In the rows, 128 means zero.
Each path below is one point turned by a fixed rotation once a step. After each direction that follows a path, write how fast that rotation turns it, in degrees each step (0 if it stays still).
Each turn is a multiple of 5 degrees from 10 to 175, or 0.
Each row of a path follows its step; steps can be skipped.

step 1: [117 129 123 127 126 130 137 131 130 136 121 135 126 121 126 134 124 140
 140 119 130 128 129 130 123 128 134 131 134 115 128 126 119 124 137 121
 124 128 126 129 136 128 129 124 135 137 127 127 127 123 127 125 118 127
 133 135 127 135 128 119 125 125 125 130 126 122 125 121 129 133 134 126
 128 133 118 124]
step 2: [124 121 126 124 123 134 123 127 142 134 126 127 125 119 133 132 131 127
 124 127 132 131 120 129 125 125 140 133 136 132 124 124 119 125 137 134
 133 127 123 135 139 123 126 123 130 135 133 122 137 131 131 135 121 127
 125 127 134 129 136 123 124 122 132 123 126 120 122 119 126 131 130 121
 126 123 131 122]
step 4: [117 127 123 138 126 132 130 130 129 127 119 132 126 127 136 131 122 130
 125 125 123 125 126 130 128 129 127 135 129 132 132 127 126 133 136 128
 132 131 128 134 134 121 122 131 140 145 136 129 129 114 131 128 123 132
 139 132 122 133 131 131 125 124 132 129 130 125 124 121 133 133 131 124
 126 130 114 124]
step 5: [121 134 120 132 128 137 124 130 134 132 120 120 131 125 126 130 129 135
 127 124 128 123 127 126 124 116 125 137 132 119 124 115 125 128 141 125
 122 130 126 134 136 128 127 132 129 131 126 121 133 124 131 121 125 125
 129 129 131 126 132 124 133 122 132 125 119 123 122 117 123 133 130 114
 126 123 130 122]
step 11: [135 118 121 127 123 124 134 133 125 139 128 134 117 122 137 133 128 135
 127 127 121 129 129 132 133 131 125 129 125 134 131 127 122 125 125 127
 130 135 132 129 132 113 126 129 138 129 127 129 121 124 134 131 122 130
 130 123 136 130 132 123 124 121 129 126 124 119 119 128 133 137 138 126
 119 128 120 125]
step 19: [131 129 127 122 120 135 132 125 135 130 123 125 117 122 129 134 117 134
 137 117 124 121 128 131 131 130 129 127 129 116 125 127 119 123 137 125
 124 128 135 134 130 119 127 129 134 138 124 133 130 122 128 132 125 133
 128 130 125 134 125 116 128 123 131 131 125 121 126 128 131 130 133 127
 123 130 117 123]
step 21: [121 130 121 130 119 122 120 126 131 125 124 132 127 128 135 138 125 128
 127 122 125 126 130 129 130 132 128 134 127 128 128 123 122 122 130 132
 123 136 121 131 143 125 123 130 124 136 113 125 131 131 135 125 119 119
 125 127 134 126 135 125 129 126 128 132 120 126 122 119 126 135 132 120
 131 123 122 118]
step 22: [121 129 127 127 122 134 137 136 137 135 126 129 126 127 143 132 120 129
 126 116 130 131 129 129 129 132 121 129 128 128 133 126 125 128 132 129
 133 124 126 132 140 130 121 127 139 139 127 133 135 121 132 128 127 130
 137 133 128 134 137 126 131 123 130 127 136 120 125 126 129 130 130 126
 126 129 117 119]
step 30: [123 127 126 134 128 129 134 130 126 133 126 125 117 135 130 129 120 131
 118 121 126 119 129 126 129 133 124 133 132 128 129 129 127 125 136 130
 134 126 129 134 132 110 119 128 142 137 132 126 135 132 136 137 121 126
 135 133 131 134 128 129 128 124 126 127 123 127 118 122 124 131 135 127
 129 134 131 124]
[128 127 129 130 126 128 128 128 129 126 127 127 128 129 128 128 129 126
 127 129 124 126 128 129 128 128 131 128 128 128 126 127 126 129 129 129
 130 130 129 129 127 126 127 128 127 130 128 128 129 129 128 129 131 128
 127 128 131 127 127 129 128 128 128 128 125 130 127 129 126 129 129 129
 128 127 129 128] => 155
[126 127 128 127 125 128 128 128 130 127 128 130 129 125 127 129 128 127
 130 128 128 128 126 127 128 129 128 128 131 126 127 129 127 129 126 129
 125 128 128 129 130 126 129 129 128 130 128 127 128 127 128 128 129 129
 127 129 127 129 129 128 127 130 129 128 126 128 128 128 129 127 124 130
 130 128 128 126] => 20
[129 126 128 127 128 130 130 127 126 130 128 126 128 129 129 129 128 129
 125 127 127 128 128 129 129 128 130 129 132 128 129 130 127 128 127 126
 127 128 129 128 128 128 127 129 127 126 128 130 127 130 130 129 127 128
 126 129 128 127 127 128 128 128 127 130 126 128 128 128 129 128 126 130
 130 129 129 130] => 20
[127 128 127 129 130 130 129 128 128 127 128 127 129 129 129 129 129 129
 130 126 129 127 128 128 130 129 128 130 129 128 127 126 130 127 126 129
 128 129 131 129 130 129 126 128 128 126 128 126 129 128 127 127 130 127
 127 129 127 130 126 130 127 128 126 126 129 128 128 127 128 129 130 131
 130 126 127 128] => 85

step 1: [121 122 121 128 115 122 130 123 124 134 129 125 124 135 130 117 128 144
 130 124 125 126 123 135 118 133 130 134 133 135 127 124 137 125 120 123
 132 130 131 129 135 132 124 126 118 120 120 126 129 123 126 127 124 132
 132 129 123 132 127 128 127 128 130 123 132 128 132 123 127 128 131 132
 137 116 129 126]
step 3: [129 130 124 132 135 126 122 131 125 131 128 135 120 129 137 131 130 122
 138 137 137 126 126 120 131 118 132 128 119 139 136 131 131 135 139 135
 126 137 134 125 116 130 130 126 126 131 131 130 125 123 125 124 134 131
 133 127 131 126 132 127 126 120 119 125 124 136 133 134 122 128 134 125
 127 134 130 131]
step 10: [131 122 130 124 133 127 135 131 130 129 123 125 123 127 132 117 142 126
 126 124 129 129 133 128 118 132 134 123 126 131 131 119 126 129 130 116
 127 121 123 122 128 136 126 125 130 130 135 129 135 125 122 134 122 123
 132 126 127 127 130 129 130 129 115 119 131 133 135 120 117 122 125 133
 139 125 127 127]
step 12: [127 132 124 136 128 119 132 124 129 124 129 124 126 129 121 128 131 136
 136 132 127 122 124 120 134 121 128 130 128 122 132 134 131 132 132 144
 125 131 133 131 130 124 118 137 118 135 133 138 124 133 133 132 127 130
 127 129 120 132 124 133 119 135 121 128 125 131 125 131 124 128 123 119
 121 137 128 125]
step 13: [135 125 127 127 127 122 135 129 134 132 125 121 136 132 128 121 131 127
 131 128 128 131 130 138 118 124 137 122 124 136 131 125 127 124 131 119
 135 123 127 118 132 130 121 127 125 126 128 133 121 117 124 125 133 124
 121 123 131 129 142 129 129 128 128 126 130 126 137 138 119 129 127 136
 125 123 129 118]
step 15: [126 132 126 124 135 124 136 124 132 129 127 132 129 129 128 136 124 124
 130 132 122 125 121 125 126 123 123 128 132 126 126 133 135 134 138 140
 107 121 130 132 123 132 123 130 122 134 132 134 134 135 126 134 127 128
 133 134 127 131 135 133 133 124 118 128 126 132 120 122 124 133 127 123
 129 123 129 132]
step 16: [138 131 135 129 128 120 129 130 131 129 129 122 134 136 126 128 126 133
 133 122 132 123 136 135 126 126 124 122 123 129 132 128 131 120 131 122
 136 119 131 124 115 121 124 123 133 128 126 123 123 125 126 127 124 124
 124 130 130 137 126 130 122 117 119 129 134 122 138 132 131 127 129 132
 116 125 130 134]
step 18: [128 125 121 121 130 122 131 129 131 127 118 131 142 121 131 131 126 129
 124 129 117 128 116 117 126 131 122 128 138 132 135 134 132 137 130 126
 121 132 132 134 128 129 127 139 117 127 120 132 123 127 124 128 130 119
 130 130 130 120 134 128 131 124 128 125 125 123 122 124 129 124 128 130
 133 124 133 126]
step 26: [131 121 133 122 127 129 127 126 121 134 125 138 127 135 137 125 133 112
 132 122 134 130 137 122 139 130 135 130 135 124 136 123 121 136 129 122
 129 129 131 120 117 124 123 132 131 124 130 127 128 123 126 123 132 129
 129 127 129 128 129 128 122 130 126 126 126 127 131 128 124 124 122 123
 140 127 123 133]
[127 126 127 129 129 127 128 129 127 128 128 127 129 129 128 129 129 127
 132 128 130 128 127 128 128 128 126 127 128 128 127 129 127 130 129 127
 130 130 130 127 127 127 127 129 128 129 128 128 130 129 130 128 129 128
 125 126 130 128 128 129 126 128 129 132 128 128 128 128 128 128 129 127
 127 130 126 128] => 80
[130 129 130 130 129 127 126 128 128 128 131 127 128 128 127 129 126 129
 127 128 128 125 127 128 128 126 127 128 128 128 128 127 127 129 128 126
 129 130 128 129 127 129 128 126 128 130 129 126 127 127 126 126 129 129
 129 127 128 129 130 127 129 128 129 129 126 129 129 129 128 125 131 130
 129 128 128 130] => 135

step 9: [131 126 137 129 123 135 125 134 135 136 121 128 121 131 134 123 136 128
 126 120 128 135 136 129 122 132 135 132 118 117 132 131 123 133 122 129
 120 128 116 132 133 128 121 115 131 122 130 133 123 134 132 130 121 124
 127 125 134 129 130 126 131 133 125 132 133 127 129 127 130 139 132 136
 124 124 132 125]
step 16: [125 126 122 123 123 128 133 130 124 128 121 117 125 137 130 127 123 126
 130 129 132 133 120 126 126 130 125 132 131 138 127 123 127 120 120 128
 132 134 133 127 137 121 127 124 130 140 115 118 123 130 117 119 136 124
 121 128 124 125 131 136 128 129 119 129 124 132 129 125 126 134 132 118
 126 132 127 134]
step 18: [122 126 142 129 138 132 136 130 131 128 125 123 126 118 132 125 136 122
 131 129 129 140 128 127 129 129 137 126 120 123 132 129 122 135 128 126
 118 122 125 127 122 128 127 140 131 129 128 128 138 131 125 133 125 125
 120 125 130 124 139 131 128 134 131 124 121 113 128 131 135 124 128 123
 129 128 125 120]
step 19: [131 135 130 132 121 119 124 129 138 125 120 124 124 134 129 122 131 119
 116 132 130 125 133 124 120 123 132 126 130 122 123 127 136 124 129 128
 125 133 123 116 125 129 130 133 122 124 133 124 136 127 126 124 124 138
 134 138 134 127 131 133 122 131 132 126 123 141 140 125 128 131 128 129
 138 129 130 128]
step 21: [123 123 121 134 127 130 125 131 127 122 133 127 132 134 134 132 128 123
 129 117 127 133 121 128 119 135 134 138 114 139 126 128 132 123 125 131
 120 131 130 135 130 125 135 120 136 136 129 130 132 122 135 130 128 118
 125 132 117 124 124 137 127 126 123 132 133 124 134 120 134 131 126 135
 125 125 130 135]
step 22: [124 125 125 136 132 126 125 129 125 129 126 134 133 112 129 126 120 130
 131 128 128 128 123 128 134 118 128 123 132 135 126 135 124 126 129 124
 128 127 129 131 127 124 135 122 134 114 120 133 134 136 122 135 128 141
 126 128 135 127 134 128 137 126 125 123 134 126 135 121 128 126 118 129
 133 135 126 140]
step 26: [116 120 130 127 136 128 125 133 128 130 126 126 131 128 140 114 127 132
 135 124 134 134 128 124 135 134 138 135 123 127 120 132 127 133 131 126
 125 121 124 134 127 117 124 125 124 129 133 131 128 134 132 125 122 128
 123 127 113 123 130 126 134 136 120 128 133 124 132 129 125 133 134 134
 126 131 133 121]
step 28: [127 122 129 118 125 118 134 136 136 133 120 130 130 124 131 133 136 127
 121 136 128 124 130 127 122 123 126 121 130 134 119 117 127 129 134 133
 135 128 137 127 127 127 129 132 124 132 133 116 136 124 130 133 138 131
 131 120 136 129 134 128 133 130 122 133 122 138 119 128 137 136 128 125
 128 127 129 127]
step 30: [122 128 130 135 127 136 121 135 119 126 130 123 127 121 130 137 127 119
 123 120 127 135 122 134 126 125 123 132 129 125 126 130 123 121 126 125
 117 124 124 129 134 125 122 132 131 131 118 133 132 126 133 136 122 136
 129 124 124 131 132 127 131 127 129 120 126 132 132 113 131 131 139 118
 132 135 127 136]
[129 128 127 127 130 126 128 127 127 127 127 128 129 128 128 129 129 129
 130 126 129 127 128 127 126 130 130 127 127 130 128 128 131 130 127 126
 127 127 125 129 127 128 127 129 129 130 126 127 128 127 130 128 128 127
 126 128 127 126 128 129 128 128 130 127 128 127 130 129 128 125 128 126
 127 129 129 128] => 130
[126 128 126 129 130 129 128 127 130 128 128 127 129 128 129 127 127 128
 127 130 128 126 127 127 130 128 130 128 127 127 127 127 129 129 129 128
 129 128 127 127 127 128 126 126 128 128 127 127 128 127 132 129 130 129
 129 129 127 128 127 128 126 128 127 128 128 130 128 125 128 129 126 126
 127 125 130 128] => 155
